Which row each row swaps with, under one turn or mirror
The rows were stretched afterwards, more along some directions than others.
gibi: [-35   9 -15  -9 -10  33 -10 -26 -37 -15  31   3 -10  12 -27  -3   1 -39
 -14 -20 -17 -17 -22  32  23]
Kazu: [-41  -8  13 -18   9 -38  -5  32 -51  -1  35  10   1  46 -31   1   0 -11
 -21   1 -27  -8 -33  51  33]
Famis: [-34  29 -21 -12  -7  32  -7 -27 -32  -6  35  18   4  11 -22  -6  -1 -28
  -5 -17 -11 -22 -14  26  18]
Lapal: [-19  14 -11 -27   7   2  23  -3 -42  14   2   6 -29   5  14  -2  14 -13
 -40 -18   5 -29 -30   6  34]
Zaba: [-43   2   8 -35  11 -34 -32  30 -20  -7  18 -23 -12  49 -19  -1  15  -7
 -20 -13 -23 -14   3  39  -3]
pob: [-53 -18   4 -10  12 -40 -15  35 -13  -1  -6 -14 -23  39  -2   8  16 -25
 -14 -23 -32  -8   6  26  11]
bageg: [-41  -2  13 -13  18 -39 -30  31  -9  -3   7 -19 -18  39 -10  -2  21 -20
 -10 -11 -25 -17   5  34   1]
Sorus: [ -4  -4   8  25   4 -40  20  29  -7   6 -14  -4   8 -15 -16 -14   3 -17
  12 -19 -15  -4  -1   3  28]
Dubi: [-36  30 -22  13   5  16   2  15 -42   7  12  21  22  27 -12   2 -18  -8
  -7 -15 -16 -31  -5  31   9]
kul: [-24  16   2 -18 -11   4  18  -5 -20  -4 -17 -14 -12  30   9   2  11  -4
  -9 -70 -35 -17 -35  34  46]
denup: [ -8 -13   6  19   7 -45  24  30  -2   5 -25 -13   4  -2  -5  -4   3 -13
  16 -22 -16  -5   8   1  29]
Pura: [ -9 -26 -22   3  15 -10  31   8 -39 -32 -11 -13 -12   1   3  23 -15  16
 -11 -43 -22 -15  -1  17  -4]
zupu: [-63  -4  -3   6  -1 -11  25  29 -24  -2   4  -2 -11  38 -23 -10  -2 -53
  -6  -7 -27  -8 -28  47  23]
tumef: [-41  17 -14 -29   1  -4  14   5 -54   9  25  11 -29  12   3   2  15 -25
 -22 -34  -3 -42 -29   5  39]
luto: [-30   7 -11 -19   9  -9   2  -2 -23   9  15 -16  -5 -18 -12 -12   2 -29
 -34 -57   7 -26 -25  57  30]
Mur: [-38   6 -17  -4   0  35  -4 -22 -38 -10  27   8 -14  13 -26  -3   0 -32
  -9 -17 -24  -8 -22  43  15]
loza: [-21  -4  13  34   8 -10  21   1 -43  -8  -7  31 -19   8 -16  17 -21  -2
  -7 -23 -20  10 -37   3   0]
Sabe: [-15  20   0 -59  -6 -18 -18 -13 -13 -28  34 -34  -3  23 -23  -3  23  -1
 -14 -33 -12 -12   4  27   0]
Kabeg: [-38  35 -19   0  -4  17  -2  10 -36   6  19  16  20  22 -10  -1 -17 -15
  -5 -21 -15 -27   1  26  13]
seger: [-37   0   6 -24  13 -32 -35  28 -20  -5  21 -23  -8  40 -23   2  18 -16
 -17 -16 -23 -15  10  35  -2]
doleb: [  6   1  16 -13  -5 -26  24 -17 -24 -10   9 -21 -10  -6  -2   9  -4  15
  11 -18  19 -12 -43  30  20]
Duzuf: [-30  21 -20 -12  -5  33 -12 -23 -32  -6  41   9   6   8 -24   1   3 -36
  -6 -22 -12 -27  -9  30  14]
tad: [-14 -21 -16   2  11 -18  29  15 -38 -36  -2 -17 -13   2  13  20 -16  25
  -2 -57 -21 -27  -7  17  -8]
releg: [-21   5  13  17   8 -28   0  28 -11  -7  22   9   5  56 -36   7   8 -29
  -7 -43 -49 -20 -32  55  -2]
teba: [-32 -18 -18   2   7  13  13 -17 -38 -22  -4  -2 -16   1  -2   2 -10 -15
  -6 -23 -28   2 -18  41  19]
Raza: [-48  19  -5  -5  -4 -11   6   4 -25  -2   3 -13  -8   3  11  -2 -22  -9
  22 -38 -18 -24 -32  62  19]
guz: [-51   8 -13 -13  10 -48  14  -8 -36 -46  -3 -19 -22  14   4  -9  -3  13
  22 -45 -32  -3  -3  37  22]
soki: [-49  15  -1   1   1 -27   7   7 -30  -8   4 -14 -14   2  10  -4 -22  -4
  23 -36 -13 -25 -40  64  19]
Zud: [-23  -3  13  33   7 -12  15  10 -40  -8  -9  26 -16  10 -17  17 -28  -7
  -9 -14 -18   9 -39   8  -3]
povon: [ -8   8   7 -16  16 -15  11  13 -23   7  -9   7 -15  17 -11 -13  14  -4
 -64  -7 -22   3 -22  41  15]
Sopuf: [-19  -2  16  34   8 -20  13  13 -37  -6  -5  27  -6   3 -20  17 -33  -2
  -7 -10 -12   4 -32   7  -5]
Gamon: [-61   4  -2  -2  14 -34   9   8 -38 -18   3 -17 -25  13   7  -7 -14 -10
  24 -33 -25 -19 -30  59  29]
gizi: [-35  -6 -19  -9  -2  20  -3 -19 -36  -6  15   2  -9  11 -13   0   5 -32
  -8 -12 -25  -3 -16  41  27]
viki: [-57  -7  20   0  -8 -35  12  29 -12 -11  24  -2 -24  29 -51 -11  -3 -63
 -28 -13 -22  -8 -41  48  17]
sumez: [  0  -4  -1 -16 -11 -13  34  -4 -29 -13  17 -28 -11   2  -5  32 -10   2
  -1 -40  16 -32 -31   9  11]
Fufav: [-31   2  17  -8   0 -27   8  20 -45  -9   1   6  -6  49 -16   5   0   6
 -10 -14 -38   1 -37  41  44]
Ranab: [  0  -6   3 -17  -8 -18  36  -1 -25 -12  23 -30 -11   7  -4  32  -9   4
  -8 -43  16 -34 -33  21   7]
gepez: [-31  -5   8   2  23 -52   6  11 -26 -11 -10  -1   6  14 -10 -11   3  14
  35 -37 -28   8 -14  49  21]
Sim: [-13 -23 -19   7   2 -17  32  19 -43 -31 -15 -19  -8   7   5  33 -22  21
 -11 -58 -26 -18  -7  21  -3]
pez: [-32  -5  18  -4   2 -35   8  23 -42 -11   2   8  -1  53 -21   6  -4   5
 -10 -17 -37  -2 -42  42  39]
sud: [ -3   5   6  -2  19 -18  10  20 -15   9  -9  12  -2  30 -11  -6   8  -2
 -60  -9 -26  -3 -22  52   5]
Taf: [-47  -3  25 -15  15 -50 -27  32  -1  -5  10 -12 -22  37 -16  -8  21 -22
  -6 -20 -30  -7   6  36   0]
mipof: [-39 -20  11  10  11 -55   9  38   3  -2 -27 -18 -24  32  -2   1  15 -22
  -1 -26 -29  -5  -1  19  20]
Mem: [-44  -2  23  -8 -14 -45  -3  33  -1 -13  24  -3  -9  26 -48  -4 -19 -35
 -40 -17 -21   0 -28  52  -6]
Bido: [-35 -18  11  10  15 -55   3  38  -4  -2 -23 -19 -25  25   3   1  17 -19
   0 -27 -24  -8  -1  17  18]
tunik: [  8   0  13 -17  -4 -30  30 -13 -18  -9  15 -26  -9  -1  -1  13  -1  13
  11 -27  23 -21 -36  24  15]
Farol: [-13   3 -17  -5   1 -28   2  11 -19 -12 -10 -19  17 -25  17   4 -25  28
 -17 -32  -6   9  18  33  -3]
dined: [ -2   1  16  29  12 -36   4  18 -35   1   0  14  18 -12 -26   7 -29   0
   3   2  -7   2 -15  22   3]
bidez: [-24 -14 -12   9   1  13  10 -17 -39 -24   5   3 -14   2 -10  -1  -7 -21
  -4 -22 -26  -2 -25  38  19]
Paguz: [-18  -2  10  38  13 -19  10  13 -40  -6  -4  28   4  -1 -31  16 -33  -6
  -4 -12 -14   5 -29  16  -4]
dogo: [-50  -3  24   1 -16 -39   1  28  -6 -12  26   1 -13  20 -48  -6 -21 -47
 -32 -17 -17  -3 -43  49   2]
vek: [  3  -6   5  18   2 -36  24  17  -2   8 -17 -11  16 -19  -2  -3  -2 -13
  13 -14 -12   2   4  12  23]
sop: [-54 -14  14  -5  11 -38 -27  31  -7  -3  -5 -17 -28  38 -10  -1  15 -30
 -11 -16 -30  -7  -6  34  11]
Nitoz: [  1  -4  23  -6   7 -33  23 -15 -20  -6   3 -12 -10  -2  -1   3   6  16
  14 -14  10   1 -42  41  20]
keki: [-13  24  -3 -53  -3 -16 -20  -1 -20 -26  35 -28   1  32 -25  -1  17   5
 -17 -24 -16 -15   6  37  -7]
Pero: [ -4   5  19  31   9 -31  -1  19 -35   4   1  17  17 -14 -33   5 -24 -11
   3  -6 -16   4 -18  27   6]
Vok: [ -8  18  -4   6 -30   7  13  15 -15 -11  -1  -5  16  20   2  14  -5  -7
  11 -49 -39 -15 -11  30  -5]
tamez: [-11   4  13   7  19 -28   4  26 -12  -2   4  11   6  48 -33  -3   8  -9
 -37 -25 -43  -2 -28  62   0]
gav: [-30 -10 -21   5  12  -7  43  -2 -25 -10  15  20 -15  14 -13  10  -6 -12
 -22 -41  -3 -12 -21   7  -1]
Tur: [-17  15  -3 -28   3   3  19   1 -45  12   4   8 -32  12  13  -1  16 -12
 -44 -12  -4 -22 -28  10  30]
ged: [-49  10 -13 -10  10 -51  16  -1 -43 -44  -5 -15 -29  10   4 -14  -9  11
  15 -36 -23  -9 -11  38  27]
niku: [-28  17   5  -9 -10  -2  27   2 -29  -7 -15  -4 -13  44  12   4   6   8
   0 -60 -42 -19 -40  35  47]
Duz: [  4   4  24  -7  -4 -36  24 -15 -21 -10   6 -12  -9  -5   4   0  -5  19
  13 -16  19  -8 -44  38  23]
Funip: [-66  -5   6   4  -4 -20  23  33 -21  -6   7  -3 -16  40 -24 -11  -5 -57
  -1  -4 -27  -8 -33  44  27]
Regu: [-24  21  -7 -20  -1   4  19 -11 -17   4  -3 -12 -10   7   5  -6  11 -14
 -18 -74 -12 -28 -33  43  38]
Kas: [-38  -3  -9  -4  -2  20  -9 -21 -29 -10  22   7 -18  10 -14  -5   1 -37
 -12 -10 -19 -10 -27  43  19]

sop swaps with Kas
Farol swaps with Vok
soki swaps with dogo
denup swaps with Pura
gav swaps with gepez
releg swaps with luto
kul swaps with sud
Regu swaps with tamez
Gamon swaps with viki

